In the rows, 128 means zero.
One turn moves each row of this set onto another row. After a few examples, where does it send each row asked below?
rekan: [131 141 130 131 133 121 106 144  88 176 128  80 102 136 142  93 121 127
 147 122 171]
Lise: [128 149 121 155 146 138 120 159  90 146 105 115  86 142 120 161 124 124
 130  94 147]
segid: [135 146 101 167 126 127 124 165  88 120  94 130 112 156 124 140 134 127
 138 120 165]
Lof: [124 139 116 168 111 113 114 165  87 158 123 110 106 125 138  81 151 100
 158 123 160]
fozet: [145 145 123 149 133 126 118 174  99 136 129 143 116 136 112 141 154 136
 133 107 147]
ramer: [119 147 132 183 129 129 131 157 113 149 143  97  84 140 162 105 132 134
 158 100 134]
Muror: [145 148 148 170 127 127 140 143  86 138 126 103 106 176 152  92 120 116
 162 135 147]
gegaf: [120 139 112 167 107 113 116 165  91 156 126 107  98 123 137  81 156 113
 152 124 159]
ziv: [127 163 127 156 141 137 116 157  92 150 112 123  78 151 121 159 129 120
 126  95 149]
mevo: [129 150 120 150 137 122 120 160 123 131 115 106 103 145 133 144 128 162
 137 105 163]
lun: [137 151 126 148 124 126 113 172  97 133 127 140 119 142 109 145 146 125
 136  98 143]
Zemir: [143 145 132 173 123 136 137 141  91 127 125 109  97 184 151  96 126 112
 150 135 144]
Ravol: [159 141 130 137 129 145 124 147  60 156 155 109  98 156 131 105 127 110
 136 130 146]
Supo: [130 142 132 130 135 122 102 141  90 183 118  95 105 146 134  88 136 133
 137 127 167]
fopa: [143 151 149 170 125 131 142 141  83 137 127 104  92 180 150  95 123 119
 155 136 141]
ranat: [129 149 144 145 135 114 118 153 105 139  80 119 111 162 111 133 138 128
 136 113 153]
vini: [121 154 140 182 128 128 129 159  96 158 147 100  85 134 157 109 127 117
 165  99 134]
dak: [134 139 128 126 129 122 107 145  86 176 132  85 100 135 136  91 130 136
 140 126 167]
Bug: [133 156 149 146 140 114 116 152 102 148  86 130 109 166 114 130 142 138
 135 120 156]
Maka: [118 154 135 186 121 129 133 159  97 151 144 100  75 137 156 105 133 122
 160 105 134]
loza: [160 139 124 142 131 144 125 150  61 153 157 107 105 150 136 108 122 102
 141 124 150]
Tafip: [125 134 112 168 117 118 114 168  94 161 132 120 107 121 136  84 163 115
 149 117 151]
Luni: [152 144 124 139 135 154 117 143  67 161 152 109  91 161 134 114 123 105
 129 121 146]
giti: [125 158 125 152 135 121 116 159 112 135 113 113 114 152 132 146 120 164
 142 101 161]
Zur: [132 150 103 166 120 125 123 161 100 115  96 126  98 159 125 136 138 119
 130 120 167]

loza moves to Lof
gegaf moves to fopa
Zur moves to Bug
Now these:
ranat moves to giti
Tafip moves to Zemir

